One turn moves each row of this set onto another row. After a few examples, where does it send each row asked below?
Z_29: [-2.27 -0.97 -2.86  0.25 -0.01 -3.88  1.16 -0.83 -3.12 -2.35  3.73  1.12
 -1.03  1.53 -0.13 -1.52  2.70 -3.13  1.42]
Z_741: [-1.12 -2.96 -2.81 -0.32  0.92 -0.33  0.54 -0.91 -2.29 -2.17 -0.81 -0.13
 -3.03  2.01  0.69 -0.99  1.72  0.75  0.23]
Z_101: [-0.33 -0.94 -3.04  0.45 -0.82 -0.83  2.16 -1.45 -1.07 -2.79  2.78  0.86
  1.53  0.76  1.06 -2.68  3.40  1.57  4.17]
Z_929: [-1.33 -0.53 -3.27  0.74 -1.04 -3.68  1.31 -0.50 -4.21 -2.81  3.85  0.30
 -2.01  0.89  1.31 -1.63  2.62 -3.09  1.61]
Z_22: [-1.86 -3.07 -2.02 -0.69 -0.02 -1.08  1.00 -0.89 -3.47 -1.68  0.31  0.38
 -3.61  2.14  1.62 -0.25  1.82  0.99  1.38]
Z_245: [-1.24  1.24 -2.82  1.31 -1.55 -1.05  2.18 -1.10 -1.74 -1.99  2.61  0.97
 -1.61 -2.04  1.08 -0.60  5.09  0.26 -0.03]
Z_735: [-2.04  0.22 -1.85  0.96 -0.42 -3.45  1.93 -0.23 -3.71 -2.79  3.22  0.50
 -0.52  1.76  0.74 -1.04  2.35 -3.10  2.61]
Z_353: [-2.17  1.52 -3.06  0.13 -1.26 -0.54  1.77 -1.31 -2.20 -2.52  1.74  1.53
 -2.40 -1.50  1.48 -0.17  3.70 -0.36 -1.22]
Z_377: [-1.20 -2.84 -3.04 -0.40  0.69 -1.36  0.98 -0.55 -2.03 -2.14  0.10 -0.38
 -3.70  0.47  1.02 -0.57  1.52  2.21  0.68]
Z_865: [-1.05 -1.91 -2.06 -0.16 -0.70 -0.54  0.36 -1.44 -2.64 -2.21 -1.07 -0.18
 -3.41  2.08  1.55 -1.07  0.85  1.39  1.19]
Z_932: [ 0.58  0.51 -2.81  0.36 -0.45 -0.28  1.73 -0.38 -1.04 -3.77  1.67  0.50
  1.90  0.02  1.24 -2.56  2.25  0.96  2.97]
Z_401: [-2.60 -0.62 -3.10  1.31  0.78 -3.14  1.91 -0.09 -3.54 -1.77  3.39  0.08
 -0.89  1.29  0.72 -0.61  1.58 -3.17  1.20]
Z_87: [-1.09  0.85 -3.57  0.74 -1.96  0.18  2.13 -1.80 -1.76 -3.10  1.02  0.79
 -2.50 -1.10  1.89 -0.91  4.90  0.46 -0.21]
Z_734: [ 0.47 -0.43 -2.13  0.95 -0.71 -0.09  0.93 -1.03 -0.71 -3.34  1.91  0.79
  1.34  0.89  0.16 -3.36  3.17  0.74  3.44]
Z_277: [-0.59 -0.83 -2.28  0.79  0.36  0.81  2.12 -0.61 -0.69 -3.57  1.79  0.58
  1.12  0.89  1.10 -2.02  2.52  1.73  4.07]

Z_734 -> Z_741
Z_22 -> Z_735
Now find these:
Z_401 -> Z_101
Z_353 -> Z_245
Z_932 -> Z_377

One turn moves each row of this set onto another row. After a few examples, where does it send each row asked below?
Z_943: [-0.76  1.84  0.85  1.81  3.82 -2.16  2.29 -0.74 -1.25  3.61  1.25 -0.54
 -0.80 -2.60 -0.90  2.43 -2.00 -0.58  0.30  1.39 -1.50  1.80  0.03]
Z_314: [ 0.96  1.75  2.56  2.39  0.39 -3.32 -0.68  1.12  0.06  4.25  1.30  0.17
  1.04 -1.21 -2.17  1.96 -1.60  0.35 -1.52  1.78 -0.59  0.17 -2.54]
Z_549: [-0.28  1.46 -1.65  0.71  1.87 -3.61 -0.86  0.68 -0.47 -0.32  4.48 -0.09
 -0.81 -1.62  0.23  3.80 -0.36 -1.15 -1.43  1.69 -1.07  2.53 -0.68]
Z_238: [-0.91  1.29  1.84 -1.41  1.59 -3.77 -1.18 -0.14  0.64  2.41  0.87  1.20
 -0.10 -1.02 -2.15  3.69 -0.53 -1.28 -1.46  1.23 -1.39 -0.59  0.26]
Z_41: [ 0.84  1.39 -2.07  2.34  1.73 -2.84 -1.29  0.26  0.89 -0.35  3.91  0.08
 -0.48 -2.40 -0.94  2.47 -1.56 -1.44 -1.70  1.84  0.67  3.41 -0.81]
Z_544: [ 1.29  0.56  0.69 -0.02 -0.24 -3.69  0.37 -1.12  2.60  2.39  1.41 -0.70
 -0.87  0.22  0.00  2.34  0.09 -1.87 -2.50  4.04  1.05  1.79 -0.72]
Z_991: [-0.44  1.16  1.47 -1.58  2.18 -3.45 -0.99  0.17  1.45  1.89  0.73  1.35
 -0.25 -0.99 -2.73  4.03 -0.40 -1.48 -1.02  0.83 -1.11 -0.52  0.34]
Z_10: [ 2.47 -1.11 -1.02  3.08  0.51 -3.85 -0.29 -2.10  0.51  1.94  2.31 -1.74
  0.99 -0.32 -1.30  2.21 -0.86 -2.18 -1.16 -0.84 -2.56  0.86 -1.26]
Z_53: [-0.05  2.07 -1.23  1.91  0.55 -3.83 -1.79  0.02 -0.99  0.46  4.24 -0.52
 -0.78 -2.41 -0.18  1.71 -1.31 -1.06 -2.78  2.54 -0.35  2.85 -0.27]
Z_689: [-0.62  1.66 -1.26  1.48  0.31 -3.81 -1.85  0.07 -1.13 -0.17  4.25  0.06
 -0.87 -2.13 -0.18  2.12 -1.49 -1.16 -2.63  2.52 -0.43  2.05 -0.86]
Z_83: [ 0.05  1.25 -1.34  2.51  2.20 -2.69 -0.32  1.31  1.11  0.27  0.80 -1.54
  0.63  0.50 -2.41  2.01  0.14 -1.70 -1.30 -0.20 -1.83  1.42  3.02]
Z_285: [-0.14  1.69  1.42  1.61  3.17 -1.37  2.28 -1.27  0.40  2.67  1.50 -0.28
 -0.22 -2.62 -2.26  2.36 -3.37 -1.21  0.14  1.64 -0.34  1.75  0.13]
Z_553: [ 0.39  1.57  1.89  3.77  1.05 -2.72  0.55 -0.23  1.38 -0.08  2.47 -2.04
  0.91 -0.25 -0.43 -0.01 -3.41 -2.29 -0.37  1.16 -1.25  1.28  1.24]
Z_782: [ 0.45  1.58 -2.13  0.70  1.89 -3.00 -1.98 -0.09 -0.18  0.64  4.41 -0.93
 -0.48 -0.98 -1.34  1.66 -1.39 -0.90 -2.89  0.56 -0.44  2.84 -0.69]
Z_372: [ 1.16  1.20  2.65  2.48  1.71 -2.89  0.20  1.78  1.33  3.38  1.12  0.38
  1.24 -1.76 -1.80  3.53 -0.99 -0.20  0.16  1.69 -0.04  0.65 -2.42]
Z_783: [ 0.00 -1.22  1.61  0.94 -0.91 -2.19 -0.73  0.17  0.18  3.05  1.12 -0.25
  0.46 -0.91  0.86  1.82  0.06 -2.65 -3.20  0.70 -1.74  3.48 -0.05]
Z_93: [-0.19  1.61  0.19  1.70  3.86 -1.84  1.44 -1.23 -0.74  3.74  1.07 -0.40
 -0.58 -1.90 -2.26  0.93 -2.91 -0.19 -0.62  0.80 -1.14  1.33 -0.44]
Z_685: [ 0.86 -1.54  0.79  1.51 -0.35 -1.74 -1.08  0.22  0.96  2.88  0.56  0.12
  0.37 -0.69 -0.05  0.99 -0.20 -2.64 -3.61  0.27 -1.18  3.53 -0.31]
Z_539: [-0.24  1.74 -0.62  3.70 -0.37 -3.11 -0.80  0.29  0.40  0.27  0.60 -0.81
  0.49 -0.56 -2.40  0.35 -1.12 -1.92 -2.55  1.77 -0.90  0.65  2.98]
Z_199: [-1.07  2.21  1.69  1.30  2.16 -1.93  1.54 -1.66 -1.23  3.27  1.72 -0.66
 -0.44 -2.63 -1.56  1.53 -3.47 -0.77 -0.95  1.86 -1.04  1.27  0.40]
Z_707: [ 2.14 -0.92  0.68  3.38 -0.55 -3.53  0.53 -2.25  1.26  0.64  2.94 -1.50
  1.24 -1.33 -0.83  3.53 -1.31 -3.17 -0.42  0.35 -1.38  0.99 -0.56]
Z_64: [ 1.40  1.95 -0.24  1.91  2.08 -1.48 -1.24 -0.83 -1.41  5.20 -0.26 -0.14
 -0.07 -0.65 -1.37  1.25 -1.58 -1.92 -0.64  0.69 -0.86  0.63  2.21]
Z_362: [ 1.13  1.19  2.75  1.09  1.70 -2.29 -0.50  1.27  1.50  3.40  2.00 -0.32
  1.57 -0.52 -2.90  2.77 -1.69  0.06 -1.09  0.54 -0.39  0.41 -2.00]
Z_39: [ 1.30  0.44 -0.40 -0.60  1.30 -3.90 -0.03 -0.62  2.17  3.11  1.22 -1.14
 -0.96  1.36 -0.01  2.44  0.91 -1.12 -2.41  2.58 -0.01  1.80 -1.10]
Z_503: [ 1.44  1.65  0.08  2.04  2.65 -1.39  0.18  0.01 -0.84  4.41 -0.30 -0.20
  0.01 -1.41 -0.38  3.29 -0.57 -2.36  0.94  1.03 -0.76  1.15  2.46]
Z_104: [-0.11  1.69 -1.56  0.94  2.03 -3.41 -1.04  0.67 -0.55  0.26  4.81 -1.04
 -0.66 -1.78  0.32  3.78 -0.37 -0.94 -1.57  1.47 -0.91  3.42 -0.23]
Z_388: [-0.90  2.07 -0.38  2.23  1.02 -3.67 -0.43  1.10 -0.90  0.65  1.25 -1.99
  0.51  0.38 -0.99  2.01  0.56 -1.26 -1.83  0.86 -2.76  0.91  3.36]
Z_761: [ 0.68  0.52  2.14  3.54  1.64 -2.50 -2.52  0.47  1.39  3.77  1.78  0.06
 -1.40  0.41 -1.26  2.53 -0.39 -3.44 -0.56  2.89 -2.34 -0.49  1.50]
Z_86: [ 0.57  0.55  2.58  2.72  1.80 -2.23 -2.18  0.21  1.81  3.39  2.09 -0.42
 -1.38  0.92 -1.69  3.05 -0.66 -3.46 -0.38  2.47 -2.28 -0.47  1.91]
Z_854: [ 0.36  0.83 -2.18  1.54  1.85 -3.10 -1.09  0.62  0.95 -0.87  4.00  0.51
 -0.71 -2.07 -0.95  2.76 -1.50 -1.66 -1.72  1.94  0.20  2.62 -0.99]
Z_973: [ 0.44  0.43  2.28  2.57  1.84 -2.42 -2.44  0.23  1.58  3.47  2.15 -0.29
 -1.14  1.14 -1.87  2.58 -0.74 -3.39 -0.96  2.29 -2.27 -0.36  1.67]
Z_231: [ 0.11  1.08  0.72  0.85  1.46 -4.19 -1.48  0.09  0.70  2.47 -0.60  2.25
 -0.89 -2.28 -2.62  2.48 -0.23 -1.37 -1.20  2.25 -0.55 -0.91 -0.72]
Z_773: [ 0.17  1.64  2.24  3.58  0.83 -2.95  0.85  0.04  0.85  0.08  2.64 -2.09
  0.85 -0.55  0.40  0.35 -2.94 -2.18 -0.18  1.60 -1.74  1.31  1.19]
Z_800: [ 1.14  0.37 -0.29 -0.72  1.12 -4.03  0.13 -0.69  1.68  3.29  1.35 -1.27
 -1.22  1.26  0.34  2.41  1.01 -1.04 -2.36  2.91 -0.37  1.72 -0.83]
Z_584: [ 0.57  1.47  0.30  3.76  2.33 -3.42  0.23  0.53 -0.14  1.56  1.92 -2.44
  0.37  0.46  0.23 -0.42 -1.66 -1.06 -0.25  0.32 -2.92  1.47  0.37]
Z_866: [ 0.90  1.28  0.26  4.00  2.97 -3.37  0.68  0.74  0.50  1.13  1.72 -2.55
  0.45  0.27  0.36  0.41 -1.53 -1.25  0.57  0.28 -2.70  1.58  0.30]
Z_786: [ 1.54 -0.36  0.71  2.93 -1.65 -3.67 -0.30 -2.79  0.06  1.29  2.92 -1.62
  1.35 -1.19 -1.01  2.32 -1.65 -2.78 -1.93  0.27 -2.02  0.49 -0.27]
Z_997: [-0.29  1.80 -0.28  4.00  0.32 -3.24  0.19  1.03  0.77 -0.33  0.75 -0.82
  0.45 -1.45 -1.12  2.79  0.03 -2.35 -0.71  2.18 -0.86  1.44  3.28]
Z_878: [ 0.20  1.90  3.53  1.03  1.09 -3.02  0.02  1.52  0.25  3.63  2.19 -0.60
  1.50 -1.00 -1.53  4.03 -1.03  0.23 -0.67  1.58 -1.22  0.33 -1.82]
Z_733: [ 0.09  1.20  1.17  0.63  1.27 -4.36 -1.00  0.26  0.84  2.32 -0.34  2.26
 -0.81 -2.54 -2.04  3.24  0.25 -1.41 -0.70  2.46 -0.59 -0.73 -0.50]
Z_970: [ 0.40 -1.63  1.23  1.39 -0.29 -2.07 -0.31  0.58  0.93  2.61  0.90  0.05
  0.45 -1.28  0.89  2.62  0.81 -2.89 -2.25  0.88 -1.44  3.95  0.14]
Z_955: [ 1.58  1.94  0.72  1.42  1.87 -0.55 -0.23 -0.84  0.94  3.53  0.21  0.01
  0.67 -0.79 -1.77  2.65 -2.66 -2.93 -0.02  0.93  0.51  0.83  2.88]
Z_694: [ 0.66  2.43  1.79  1.37  0.66 -1.51 -0.43 -1.04 -1.23  3.98  0.73 -0.58
  0.58 -1.54 -0.49  2.92 -2.07 -2.65 -0.34  1.81 -0.37  0.49  3.42]
Z_391: [ 0.67  0.24  1.83  3.43  1.89 -2.43 -2.55  0.46  1.59  3.47  1.50  0.06
 -1.40  0.77 -1.52  2.34 -0.41 -3.42 -0.52  2.60 -2.15 -0.49  1.43]
Z_541: [ 0.07  1.00 -2.63  0.79  1.87 -3.14 -1.72  0.28 -0.12  0.08  4.22 -0.21
 -0.63 -0.95 -1.32  1.88 -1.49 -0.80 -2.68  0.75 -0.76  2.26 -1.16]
Z_641: [ 0.82 -1.91  0.68  1.08  0.27 -1.58 -0.60  0.39  1.97  2.32  0.69  0.36
  0.71 -0.72  0.16  1.88  0.06 -3.08 -2.77  0.37 -1.05  4.03 -0.12]
Z_613: [ 1.84 -0.68 -0.29  3.03 -0.04 -4.40  0.31 -1.74 -0.88  2.22  2.67 -1.88
  0.72 -1.07  0.09  3.36  0.10 -1.99 -0.67 -0.06 -3.08  0.78 -0.99]
Z_283: [ 1.07  0.66  0.70  0.05 -0.28 -3.71  0.03 -1.24  2.47  2.26  1.30 -0.72
 -1.26  0.31 -0.24  2.25 -0.22 -1.66 -2.80  3.92  0.87  1.53 -0.69]

Z_41 -> Z_782
Z_283 -> Z_800
Z_783 -> Z_970
Now find these:
Z_231 -> Z_238
Z_866 -> Z_553
Z_541 -> Z_689
Z_539 -> Z_388
Z_64 -> Z_694
Z_285 -> Z_93
Z_878 -> Z_372
Z_707 -> Z_10

